In the rows, 128 means zero.
One turn moves every row onto another: examples first, then more rows asked:
j405: [115 117 136 134 146  85 131 109 122 139 115 149 113 143  97]
j870: [154 147 149 144 156 121 130 132 124 150 148 147  99 175  92]
j237: [123 141 133 107 140 116 113 123 107 155 133 129 140 174 123]
j249: [128 144 129 106 144 125 117 131 108 162 127 122 147 167 124]
j845: [147 137 114 138 139 135 135 141 143 147 126 140 143 155  95]
j747: [119 110 138 139 129 121 112 149 126 159 126 131  84 146 111]
j461: [113 115 135 133 149  90 137 116 123 139 116 147 122 141  90]
j970: [128 121 133 127 164  98 138 113 117 153 136 101 128 140 124]
j997: [140 141 110 142 135 133 133 142 135 148 122 146 144 152  91]
j539: [150 144 151 142 157 121 130 134 132 148 149 135  95 174  95]
j28: [122 112 137 132 121 119 108 149 128 144 118 129  90 147 109]
j199: [121 117 137 132 179 147 123 124 121 171 117 132 117 129  77]
j919: [120 106 133 131 129 119 109 146 124 151 129 130  81 146 104]
j707: [130 129 131 132 147 140 108 147  92 122 125 152 101 125 107]
j598: [120 144 166 120 144 136 153 140 125 176 130 150 106 136 110]
j383: [146 143 112 137 141 136 137 147 137 141 123 149 140 152  99]
j127: [144 145 117 135 147 132 137 143 141 148 130 151 146 154 103]
j69: [131 132 134 129 146 140 110 143  88 131 119 156  96 127 116]
j141: [116 151 126 110 150 122 114 137 109 153 131 128 138 167 130]
j313: [118 144 160 125 151 139 153 142 128 174 123 148 105 127 113]
j368: [121 104 137 134 126 121 106 150 125 154 124 130  94 145 111]
j808: [161 145 146 141 157 131 131 127 123 153 145 134  99 172  88]
j948: [158 144 137 128 151 121 104 126 127 129 137 136 102 113  97]
j397: [144 123 146 136 172 121 107 127 104 178 114 117 134 145 123]
j679: [120 142 126 111 143 122 121 130 103 154 135 124 149 164 119]
j722: [109 121 138 137 144  85 130 117 123 141 113 144 122 145  97]
j545: [144 128 130 111 158 145 143 106 111 137 148 158 105 132 112]
j56: [114 118 135 138 147  81 126 114 121 141 126 144 117 147  94]
j345: [116 114 139 135 179 144 131 119 118 174 118 133 122 142  77]
j166: [121 137 137 127 153 135 113 144  90 126 118 157 106 121 109]
j530: [159 149 141 130 159 124 109 125 123 129 136 133  90 118  98]
j513: [130 126 128 125 162 100 142 112 110 163 140 107 116 142 128]
j332: [117 110 137 130 179 143 126 131 122 176 120 129 121 129  83]
j195: [113 146 165 121 149 135 152 133 127 173 128 146 111 134 114]
j492: [135 129 136 108 151 141 140 112 113 134 142 162 104 120 119]
j625: [152 127 148 126 171 119 102 138 113 179 119 117 133 141 122]
j799: [157 144 145 148 159 119 131 130 124 150 153 134 102 175  92]
j939: [135 137 136 110 146 145 134  99 111 137 142 163 111 128 113]
j88: [143 134 139 100 149 140 140 109 110 138 141 157  99 128 113]
j135: [150 133 146 141 167 125 112 138 110 175 115 120 139 144 128]
j120: [133 124 139 133 153 144 110 144  98 122 114 152 109 124 116]
j64: [119 118 135 135 179 145 123 118 129 170 115 135 123 137  79]
j171: [125 134 130 126 159  96 139 116 113 155 133 101 123 145 124]
j552: [111 145 164 123 152 134 154 127 120 172 120 148 102 129 112]
j633: [139 129 145 139 168 124 101 129 112 175 117 120 144 139 121]
j983: [123 127 131 122 162 108 136 114 115 160 136  92 119 137 121]
j335: [156 144 139 130 154 124 114 121 117 127 141 125 102 114  87]
j632: [157 150 143 130 159 124 108 118 121 133 145 140 101 116  90]

j539 -> j64
j405 -> j799
Now find these:
j845 -> j313
j530 -> j633
j335 -> j625
j397 -> j707
j332 -> j28
j237 -> j545

One turn moves every row onto another: examples first, then more rows asked:
j888: [136 120 100 103 123 113 113 129 123 152 140  73 155 118 107 130]
j931: [117 109 104  99 151 115  83 158 116 167 130 109 135 117 121 128]
j534: [117 108 117  93 136  66 108 141 152 127 146 130 142 138 109 117]
j20: [129 111 131 111 122  94  99 151 101 156 122 113 127 102  90 117]
j630: [178 108 101  89 112 104 105 140 129 138 141 111  99 128  98 140]
j361: [132 110 100  95 159  84  98 161 141 136 165 113 137 113 104 117]
j254: [115 106  86 116  98 102 110 140 145 140 130 114 130 110 114  98]
j518: [129 118 136 114 121  89  99 144 112 161 107 115 138 102  99 114]
j224: [149  99 112 115 166  82 114 127 157 133 132  90 126 119  93 116]
j498: [132 112 135 108  97  91 102 137 145 116 133 124 125 138  97 109]
j826: [162 110 112 112 114  95 114 150 160 110 123 115 102 134  99 116]
j952: [137 110 101 102 139  65 104 151 134 154 141  92 106 119  86 144]
j185: [158 113 117 105 129 103 107 127 120 133  89 119 137 126  91 124]
j852: [167  82 101  91 122 112 119 149 135 139 122 119  99 124 105 145]
j246: [128 103  91 113 134  90 119 127 166 121 136  98 125 149 117 128]
j578: [159 104  73  90 120 117 110 143 139 132 118 133 111 126 105 137]
j419: [125  99 133  91 146 106 112 134 134 123 153  99 124 137 143 126]
j872: [140 103 111 109 163  79 109 133 162 140 120  82 132 121  98 109]
j673: [124 107  98 112 173 102 113 137 121 154 119  88 128 118 114 135]
j867: [150 100 117  75 129 122  94 149 133 143 158 100 109 101 109 122]
j847: [149 117  95  75 132 131  91 138 131 137 153 113 136 108 112 116]
j897: [128 107 103 104 139  81 122 132 161 123 132  91 127 155 122 122]
j365: [113 128 122 109  98  89 111 148 110 144 120 122 128 136 122 126]
j885: [172  99  97  92 126 106 104 150 127 137 158 107  98 113 107 114]
j24: [133 125 109 101 135  90  84 149 101 141 134 114 102 129 120 103]
j426: [135  89  87  80 132 131 113 145 136 144 140 119 135 101 115 122]
j169: [138 115 117 125 124 102 113 138 123 163 101  75 119 116 111 116]
j37: [149  79 119 114 121  70 125 136 136 135 139 136 130 123 104 131]
j585: [116 109 108  92 137 102 107 139 172 128 101 104 111 117  98 127]
j607: [156 114 139 107 121  89  92 150 124 145 153 123 133 102  95 120]
j130: [143 111 102 125  90 114 108 146 141 146 108 103 109 128 106 136]
j78: [127 106 100 112 163  84 108 143 126 165 110  88 129 125 112 134]
j629: [127 120 134 108  98  80 112 142 148 121 135 116 128 131 105 100]
j392: [114 109 112  95 139  77  95 138 150 125 156 133 132 139 108 119]
j860: [136 103  82  79 117 125 104 142 144 147 125 123 127 113 101 149]
j634: [136 111 114 127 127 111 116 140 123 152  99  79 110 116 100 123]
j233: [117 120 101  96 120 115 109 149 130 131 137 132 144 139 133 141]
j653: [135  93  78 110 130 115 125 147 149 139 118  91 137 145 119 144]
j203: [108 116 118 111  96 104 106 145 106 141 130 116 135 135 115 131]
j400: [171  92 131 112 147 100  98 149 139 139 120  92 117 118  88 117]

j246 -> j224
j400 -> j931
Now find these:
j885 -> j426
j419 -> j585
j365 -> j629

